A state moves one step at a time under one of 7 hidden systems, and each row is a state written as 18 numbers. Each run below is a few steps of one system.
buda, seq 1 (11 x 18):
[[-38 -34   5  24 -10   7 -28  56  50 -56 -53 -58  -7  -4  -4 -31  32   0]
 [  1 -64 -58  -2  -7   9   7  16  57  24 -31 -31  56 -12   5  20 -14  52]
 [ -5 -32 -66  -8 -28 -22  26 -54   5  37  59  22   4  20  40  28 -27  20]
 [-61   2  11   5  11 -14  15 -34 -29  18  42  65 -64 -12  36 -34  -7 -19]
 [-11  30  58  17  61  28  -4  -2 -26  30 -56  41 -14 -66 -23 -25   0 -17]
 [ 86  59  27  -2  15  44   0 -21 -18  21 -25 -30  36 -17 -34  32   3  -9]
 [ 57  46   4  -5 -27   0   5  17 -12 -60  56 -60  -6  58   2  14   1 -20]
 [-32 -27   0  11  -6 -19 -29  84  20 -70   3 -20 -21  44   7 -31 -20  -7]
 [-32 -74 -20  -5   3  -6 -36  33  46  26 -56  12  46  22 -17 -12 -13  35]
 [-13 -37 -36 -38 -37 -11  22 -41   0  69  21  29  44  11   2  35  25  41]
 [-35  27  -4  -5 -33 -45  35 -43 -34   4  55  50 -48 -41  22  20  28  -2]]
Pud, seq 2 (11 x 18):
[[   0   12   -8  -20  -32   19  -14   25   58   25  -60   40   37    9
   -45  -14   55   40]
 [  18  -12  -67  -35  -49  -31  -13  -48  -12   -5  -11  -31   48    0
     6    8   55   24]
 [ -19  -33  -45  -28  -52  -15  -14  -28   -3  -31   34  -43  -36  -39
    45   -1  -35  -48]
 [ -28  -16   50   15    8   27  -29    5   68   36   16  -10  -22  -60
    29  -11  -57  -35]
 [   5   26   62   28   73    3  -21  -36    0   73   -4  -17   43    0
     7   10   11    6]
 [  29   25   11    3   62   -8   28  -26 -103  -16   21  -25  -16   31
     2   20   23    2]
 [   8   14   -3    4   19   13   25   65  -34  -68    8   24  -80    8
   -19    2  -26    9]
 [  11    4   -2   31  -13   11  -14   63   71  -13  -33   46   -4   37
   -41   -9  -10   55]
 [   6  -24  -31   -1  -47  -11    6  -15   17   12  -13   -2   82   66
   -18   -2   50   35]
 [ -21  -41  -57  -44  -61  -32   43  -25  -40  -25   35   -7   32  -12
    29  -10    4  -27]
 [ -35   -9  -12  -25  -25  -22   -2   -7   32   12    8   36  -27  -71
    20  -18  -56  -58]]
Negi, seq 3 (11 x 18):
[[  5  22  24  18  12 -24  35  21  -5  -7 -66   0  51 -74 -36  25  15 -16]
 [ 46  37 -28  -1 -12  -2  67  16  18 -18  10 -57   2  38 -23  58   7 -30]
 [-20 -14 -25 -15  11  38  24  38  24 -27  46 -10 -80  51  30 -31 -26 -15]
 [-14 -25  -9  -6  21  37 -38  46  28  -1 -21  68  -8 -19   3 -53 -27  66]
 [ 44  -7  -2   0 -14  12 -28 -33   1  44 -23  28  75  15 -28  22  23  70]
 [  8   4  22   1 -44 -11   4 -80 -48  18  66 -29  14  34  25  15  36 -17]
 [-40   8  38  16 -11 -44 -25 -10 -31 -36  26  11 -33 -39  33 -43 -18 -61]
 [ -1  17   1   8  26 -26 -16  34  24 -11 -88   5  20 -46 -39  -8 -35 -55]
 [ 36   0 -37 -54  23  31  46  25  14  25 -32 -66  21  17 -36  53  14 -13]
 [ -3 -11 -36 -38   5  18  20  27   2 -20  73 -22 -67  21  35  28  10  41]
 [-30 -19   3  53  12  -5 -50  12  22 -17   4  59 -57   6  13 -21 -20  65]]
fami, seq 4 (11 x 18):
[[ 13 -16 -42 -58  -8  33 -46 -68 -31  32  -5 -18 -50 -27  11  17 -19 -17]
 [-16 -10  96  12  -1  51 -50 -15 -20  19  18 -35 -51  -8  -2  16  25   8]
 [ -4   4  57  89  26 -44 -31   2  -1 -17  22 -15  43 -11  32   5  13  45]
 [ 13 -19 -53  49  18 -63  24 -13 -34 -35 -18 -38  44  52   8  20 -26 -27]
 [-17 -20  -3 -31  15  -1  62  64 -12 -10 -19  -6 -27  57 -46  21 -29 -55]
 [-25  16  16 -43   2  -7  14  74  59  23  -3  78 -11  -4 -35  -2  -5  24]
 [ 16  13 -66 -31 -28   0 -31 -40  35  35 -19  59  30  -1   4 -33  25  56]
 [ 37 -15 -24 -25 -45  78   4 -59 -54  -8  -4 -11 -17   0   2 -21  34  13]
 [  1   0  70  36 -27  48   3   0 -24 -40  43  -7 -47 -58  22  -4  -9  -4]
 [-10  32  23  69  -6 -47 -23 -16  58  -7  25 -32  14 -42  47  -2 -17 -35]
 [  8  14 -30 -18  44 -39  11  -7   5  14 -22 -85  57  27  18   0  11 -54]]
fami, seq 5 (11 x 18):
[[ 17   9 -34 -53 -60  13   2  60  71 -40  14 -13  -7  21 -12  -5 -26 -23]
 [-21 -23 -31 -70 -14  37 -10  36  70  15  24 -12  15 -24  39 -42  12  21]
 [-28 -49 -30 -39   3  28   3 -45  -4  53  30  -6  13 -62  46  -1  15  37]
 [-24 -15  16  14   5   7  11 -84 -48  44  36 -18 -44 -23  27  41  22   0]
 [-24  40  59  73  44 -19   3 -31 -35   3  13 -22 -54   8  12  22  35  -6]
 [ 13  38  18  79  70 -45   5  17  -8 -23 -54 -11  18   9 -14   1  -2 -15]
 [ 50  17 -26   4  26 -28   8  38  -1 -15 -65   0  45  30 -53  23 -54 -25]
 [ 38  -2 -10 -74 -23  17 -16  63  19   0   3  33   9  53 -46  13 -51  -4]
 [ -8 -23  -6 -63 -41  25 -48  33  36   5  37  54   9  26   0 -55  -7  39]
 [-31 -55 -21 -14 -69  24 -12 -44   2   2  19  23  24 -17  32 -61  33  31]
 [-28 -23   5  18 -62  16  46 -57 -34 -18  25 -31  -7 -46  27   2  49 -13]]
rotu, seq 6 (11 x 18):
[[ -7 -53 -31  51  23 -51  30 -14 -14  18 -32  -9  48  15  -9  45 -54 -14]
 [  6 -19 -23   0  61  -5  65  11 -29  43   2  54   2  44 -17  29 -49   0]
 [ 23  36 -32   5  52  34  28  22 -10  -9   4  79 -41  30  -6 -36  -5  50]
 [ 60  47   3  19   0  63 -37 -20 -20 -36 -27  14 -20  14 -11 -45  33  42]
 [ 42  29  71 -12 -47  56 -26 -21 -22 -16  20 -34  15   2 -12 -19  34 -21]
 [-24  18  53 -30 -67 -25 -21  20  29 -21  63 -30  12 -10  21 -15   6 -53]
 [-46  -5 -29 -20 -25 -88 -49   2  52  -1  -2 -35  15   3  21  -7  -7 -43]
 [-30 -37 -53 -37  37 -50 -11  -9   2  50 -52 -26  31 -25  -6  39 -11 -21]
 [ -9 -27 -35 -28  41  -2  51  10 -23  40 -11  35 -10 -51 -15  65 -16  40]
 [ -6  -9 -21  52  11  35  45  -3  -4 -10   5  52 -71  -8  -7  31  12  74]
 [ 16 -14  11  87  16  67  15 -26 -15 -26 -14 -14 -33  35   9 -31  24  33]]
rotu, seq 7 (11 x 18):
[[  55   66   25  -30    6   -9  -22   15   17   15   41   59   46  -17
     0  -10  -35   21]
 [  12   56  -16  -38  -38  -40  -56  -44  -15    7   32   24  -39   32
    -6   20   45   19]
 [ -48   -9   12  -53    2   13  -30  -14  -33   -3  -32  -42  -56  -29
     1  -21   58  -37]
 [ -24   -4   30    5   -9    2   15   43   36  -18  -29  -38   14 -107
     3   15    6  -16]
 [   4   -9  -20   54  -36  -40   31   -5   56    7   13  -30   19   -2
    -2   88  -14   16]
 [ -24  -66  -50    3   16   -6   39  -12  -11   19   16  -25  -11   90
     9   23   -7    0]
 [ -11  -57  -26  -11   60   33   16   48  -30  -13  -18   40    8    4
     9  -61  -42   20]
 [  55   29   15   44    8   19  -37    0   -2   -1  -19   79   31  -23
   -19  -19  -39   53]
 [  39   59   42   11  -17   16   -6  -68  -27   34   29   25   -5   53
   -17    9   39    5]
 [ -24   34   26  -45  -12   14   16   -5  -39  -31   39  -22  -33   10
    26  -57   53  -51]
 [  -1   27   -6   -7  -31  -27  -40   38   37  -66  -34  -34   -2  -59
     7  -31  -10  -47]]
sek, seq 8 (11 x 18):
[[-50 -10  45  24  37 -51  54  39 -20   0  51  18  25  48  15  -7  18   1]
 [-46  20  -1   2  29 -28  52  30 -10  -4 -18  93 -21  15 -23 -46   1 -22]
 [ 19  40 -27  13 -18  17  15 -20  25  22 -65  84 -28   6 -57   6 -12  -6]
 [ 48  30 -33  -9 -79  37   0 -38  39   5  -7  10 -30   0 -34  43  28  28]
 [ 22 -11 -36 -34 -79  29 -32 -12  16 -47  30 -45  -6 -28  32 -13  24  24]
 [  5 -48 -11  -5  -8   9 -48 -18 -13 -31   5 -65  36 -32  54 -50 -34 -28]
 [ -7 -28  44   5  50 -18  -3 -12 -16  46   6 -53  71  -9  22   5 -38 -51]
 [-37  22  35 -29  71 -64  32  26 -17  52  33   6  14   2   1  42  11  -9]
 [-36  40 -13 -15  63 -45   4  35 -14   2   1  60 -81  16 -14   7   8  17]
 [ 16  22 -11  36  16  42  -9   5  -9 -22 -59  42 -86  33 -45   1   2  19]
 [ 47  -3  12  48 -54  70  11   2  21 -30 -35  -6  -3   8 -41  23  28  45]]
Pud, seq 9 (11 x 18):
[[  25  -12   17    5  -10  -28   -6  -40 -103  -13  -26    2   52   -2
   -30   12    3  -27]
 [   5   27   21  -30  -51  -19   15   23  -35  -39   20    6  -65  -21
   -37   53  -16  -40]
 [ -36   44   23    2   -5  -15  -23   60   90   -9  -12    1  -43   -8
    -9   -6   37    3]
 [  -6  -11  -36   21   40  -10  -13    0   41   12  -61  -60   52   17
     2  -11   54   27]
 [  19  -65  -66  -18    6   15   42  -31  -49    2    4  -58   15    1
    15   42  -15    7]
 [ -13  -26  -14  -14   -8   25   27    3   11   13   73   36  -65  -22
    31   22  -65    8]
 [ -18   26   35   44   24   10  -30  -13   48   39   17   74   -2   10
    21  -56  -11   20]
 [  36   19   29   37    9   15   -5  -51  -58   -3  -44    7   64   21
   -19  -39   32  -10]
 [  53   21    6  -38  -39    0   30   13  -75  -57    7  -12    7  -19
   -33   33   -8  -28]
 [  -2   40    2  -45  -35  -27  -23   74   62  -30   26   13  -51   -2
   -15   21  -22   -9]
 [ -43   -9   -4   -5   18  -17  -54   25   77   19  -38  -31   21   42
     1  -29   41   13]]
Negi, seq 10, 11 rows:
[[-26 -69 -62   8 -21 -15  12  33  41 -35  13 -31   4  32  32 -22 -47 -17]
 [-48 -40 -30 -34   4 -13  -8  29  76  57   4  37  26   6  16 -16 -23  21]
 [ -5  41 -19 -44  23 -22  -3 -23  22  71  12  53  22   8  -3  11  45  48]
 [ 14  45 -13   6  16 -11   7 -79 -65  25  14  43 -45   8   0  19  30   5]
 [  7   9  47  42 -10  30   3 -50 -52 -13 -22  17 -61 -50 -12   0 -28 -44]
 [ 33  18  69  35  -3  48   3  33  16 -36 -31 -44  16 -54 -22  -2 -23 -31]
 [ 44   7  -1  -7  24  14  10  61  21 -41   7 -83  52  35   9  -2  -2  -1]
 [ -6 -52 -48 -34  11 -23  -5  49  -4 -29  37 -26   5  72  28 -11 -30  17]
 [-62 -65 -15 -39 -17 -36 -38  21  10  30   8  62  -9  25  -7  -3 -13  42]
 [-34   9   8 -12 -34 -28 -20 -38  17  54 -27  54  14 -15 -32  10  70  36]
 [ -2  54 -10  23 -19 -13  39 -80 -35   2 -10   0  -7 -24   2   3  73 -19]]
buda, seq 11:
[[ 20  38 -10 -83 -31 -18 -26  30 -18 -42  49  13 -26  34   1 -27 -22 -40]
 [-45 -28  25 -49  -2 -24 -82  43 -15 -27 -39 -21 -26  -5 -18 -29  -2 -25]
 [-21 -52  27 -18 -11   0 -45  -3  18  41 -38 -56  40 -26 -20  51  18  19]
 [ -4  -1   0  15 -22 -38  14 -29  30  34  65 -39  24  -7  25  75  30  41]
 [-44  28 -20  66  24 -63  36 -15  12 -13  42  10 -41   0  51  -2  14   1]
 [-26   2 -17  68  62  17  41 -12   4  12 -69  31 -33  -4  -8 -34  -6 -15]
 [ 59  11 -22  -1  23  86  47 -21  -1  36 -40  31   5   8 -41   7 -16  17]
 [ 76  41 -16 -42 -34  41   0  -4 -33 -32  55  31 -18  21  -1  -7 -16  22]
 [  3  -3  23 -21 -29 -10 -67  28 -47 -75  10   8 -16   8   9 -69 -11 -13]
 [-26 -60  47 -19 -17   6 -50  31  -2  -9 -48 -33  63 -16 -19 -30  -5 -27]
 [ -4 -26   8 -40 -34 -23  12  10  40  49  19 -43  81 -11  -8  58   3  -5]]
tenal, seq 12 (11 x 18):
[[-21  15  19  13  -6 -27   8  32   9  -3 -24  90  51  22 -28 -56  21  22]
 [ 31  -7 -54  -6 -49 -16 -12 -53   3  27 -48  45  45  27 -38   2 -27 -17]
 [ 13  -3 -22 -41 -48  55  16 -41  38  42  11 -20 -39  39  -6   3 -13 -55]
 [-30  23  18 -66 -25   9 -27  20  39  -6  36 -17 -24 -40  38 -52  20 -42]
 [ -3  -3 -24 -13  20 -45 -70 -15 -22 -31 -15 -45  24 -76  46 -24  -6  -4]
 [ 21 -41  -4  24  65  25  12 -26 -50  11  -2 -66  -3 -25  21  50 -34   5]
 [-19  -1  65  19  45   7  59  52 -10  11  41  -1 -31  -5 -11  60  -1  17]
 [-26  38  31  42   8 -76 -11  41  -1 -24   6  59  -8  14 -22  19  34  50]
 [ 18  -5 -51  41 -10  -2  -3 -32 -24 -13 -60  38   2  60 -37  -2  32  46]
 [ 27 -25 -19 -20 -62  82  54  -4  20   7 -20  15  10  36 -42  -4  10  -7]
 [  5  23  15 -29 -88   1  -6  25  71 -15  43  12  23   4  11 -28 -21 -44]]
tenal, seq 13:
[[ 42  -6 -17  33 -40  47  34  37 -10 -77 -32  25  11  -2 -23 -38 -20   9]
 [ 59  13  10  21 -18  23  -9  36  52 -15  -9   6  56  40 -17 -25 -70 -25]
 [ 17  22  10 -29  24 -14 -15  -1  29  46  32   2  48  79  17 -39 -35 -48]
 [-48 -23   6 -73  16 -31 -11 -26 -39  54   8  22  12  18   4 -34  -1 -55]
 [-44 -36  12 -49 -24 -15 -43 -41 -23  40 -35  -8 -31 -56 -18  32  10 -31]
 [ -3  10  11  15 -18  14 -27 -37  21  11  -2 -69 -46 -57   7  58  44  21]
 [  3  29  -3  41  19   9  42   7   1 -48  33 -51 -20 -43  43   6  55  41]
 [  6 -11 -26  53  29 -21  54  52 -26 -78  -3  12  18 -27  14  -8 -19  35]
 [ 27 -29 -13  46  33  -7  15  52  14 -10 -25  39  15  41 -25  18 -79  27]
 [ 19   7  15 -17  15  18  -8  23  32  51  21  58  11  90 -28  -3 -26  27]
 [ -7  17  15 -60 -41  -6 -25 -27 -22  34  28  67  17  53 -19 -41  29  -6]]
sek, seq 14, 11 rows:
[[ 21  22 -36 -45  -5  55 -21   8  41  22 -44  46 -53 -56 -29  -2 -10  26]
 [ 50  -2 -32  23 -31  36 -76 -50  22   9   4 -18 -24   0   7  33  -7  60]
 [ 17 -36   6   2 -40  21  -6 -32 -48 -34  48 -82   9  20  31  10  26   8]
 [-16 -30  45  -9  17  -4  13  39 -48 -47  25 -40  49 -44  31 -43 -12 -29]
 [ -9  18  36  29  63 -57  -1  20  16  24  -2  23  57   1  10 -23 -56 -41]
 [-12  48  -7 -11  41 -41  38  -6  16  60  -9  28  -2  70 -31  32  19 -24]
 [-20  14 -43 -59  -5   5  24  31  -3   1 -23  47 -68   6 -44  27  48  32]
 [ 17 -17 -25  17 -37  40 -57  12  20 -38 -32  34 -66 -26 -19   0 -25  55]
 [ 31 -23  23  72 -55  59 -35 -49  20 -17   1 -45   0  20  11  -1  -3  11]
 [  0 -20  23   9 -35  12  45 -18 -17 -20  33 -63  79 -22  35 -17  53  -6]
 [-24  -7 -19 -22  20 -60  25  22 -11 -15  32  13  60 -53  48 -32 -34 -28]]

Which system made each run below?
seq 15:
[[-17 -34 -57 -16  -5  60  16  39  61 -11 -25  -4 -45  41   4 -41  -7   6]
 [  2 -33 -47 -28   1  52   0   3  37  27  10  40  24 -25  24 -34   5  80]]
  Negi
seq 16 (2 x 18):
[[-40  10  12  -2 -13 -93  28  23   5  12  27  33  53  52 -16  15  17 -16]
 [-59  31 -12 -10 -10 -59  37  21  28  14 -40  42 -27  12 -44  15  45 -28]]
  buda
seq 17 (2 x 18):
[[-35  54  63  32   3 -52   8   8  -7  -2  34  30 -65  20 -15  30   5 -26]
 [-24  37 -15  35  28 -27 -24   2  -3 -20 -78  24 -26  10 -27 -27  67  23]]
  tenal
seq 18, 2 rows:
[[ -9  27 -23 -54  40 -63  -2 -13 -13  42  31  26  59  28  26 -36  -2 -27]
 [  1  31 -63 -73  12 -50 -21  -5 -53 -12 -24  49 -16 -37 -13  -3   8   5]]
  rotu
seq 19 (2 x 18):
[[ 24 -23 -57   2   5  15  31 -49 -22  21  60  25  39  27  48 -19  -9  41]
 [ -1   3  21   8 -25 -25 -31 -48 -10  34  60  73  -4  -3  25 -11 -65 -12]]
  Negi
seq 20, 2 rows:
[[ 43  -5 -22   0  -3  41  12 -10 -32 -50 -17 -38   5 -74  22 -26 -44 -40]
 [ 65  27  26  11  35   9 -12   4  27  24  26 -47  64 -17  20  22 -63 -20]]
  sek
seq 21:
[[ 51  68 -18 -59  -1  10  -7 -39 -24  29  35  -4 -25  57 -13  18   9 -29]
 [ 31  14 -15 -91  -6   9 -45  35 -45 -34 -16 -20 -17  -8 -31   3  34  16]]
  sek
seq 22, 2 rows:
[[ -4   4 -61  19 -16 -95 -30 -47 -11 -10  -2 -15  10  38  13  21 -16 -31]
 [-67 -35  -2 -22   6  -9  12 -28   5  54 -24  -5 -47  -8  -4   7 -20 -77]]
  Negi
seq 23, 2 rows:
[[ -8 -25 -16 -46 -28  -1 -40  30  64   2  45 -32 -14 -40  36  13 -56  -5]
 [-39 -25  38   9  39 -19 -61 -10  46  66  22 -16  22  17  37 -16 -23   1]]
  Pud
seq 24, 2 rows:
[[-45 -45  45  16  48  20  14 -35 -59  43  32  -6 -38  12  23  -2 -23 -35]
 [-14  35  29  41  69 -33  28  46  -9 -38  19  21  -3 -33  34 -36 -22  -8]]
  rotu
seq 25, 2 rows:
[[ 21 -45 -15  17  -6  -5 -35 -31 -24   9 -48  -7  14 -47 -17  31 -91 -35]
 [ 10  25  73   8  -5   8   0 -18  32  47  54 -51 -12   3  -3  69  -7 -27]]
  sek
seq 26, 2 rows:
[[-15 -51  37  37  24  25 -46  -2   5  34  27  26 -41 -10  10  26 -58  51]
 [-11   5  68  63   6  23   9 -55 -42  15  44   5 -20  41  14  -1  41  19]]
  sek
seq 27, 2 rows:
[[ 33   8   2  52 -35 -34 -12 -62 -48 -14  29 -22   3  51  -4  54  20  10]
 [  6  12  22  48  15   0  28  42 -20 -76   9 -36 -44  69  -1 -17   9 -22]]
  fami
seq 28:
[[-31  26  -2 -57   8 -43  43  46  35  18   1 -23  26 -50 -10  39  40 -10]
 [-35   1 -58 -17  42 -39 -37  35  56   6   5  23 -57 -16  32  -8 -34  28]]
  sek
seq 29, 2 rows:
[[  0  51  14  65  10   2 -35 -57  32  14 -17 -18 -75   2  11  10  14 -17]
 [ 21  21 -22  15  23  40  50 -19 -20 -21 -28 -68 -10 -12   3  14  78  20]]
  sek
seq 30 (2 x 18):
[[ 15 -50  -9  18 -46   0 -58  17   8 -27 -57  11  27 -33 -32  23 -25  49]
 [-19 -37  37  55 -68 -21 -15 -23  44   1  39 -40   8  29  15  27 -17 -17]]
  sek
seq 31, 2 rows:
[[  5 -24  45  10  -1  18 -58 -51 -52  -3   6 -36  23 -60  36 -38  -6 -10]
 [-10 -23  52  39 -21 -50 -26 -26 -50 -18  22 -60  17 -20  15  40 -11 -41]]
  fami
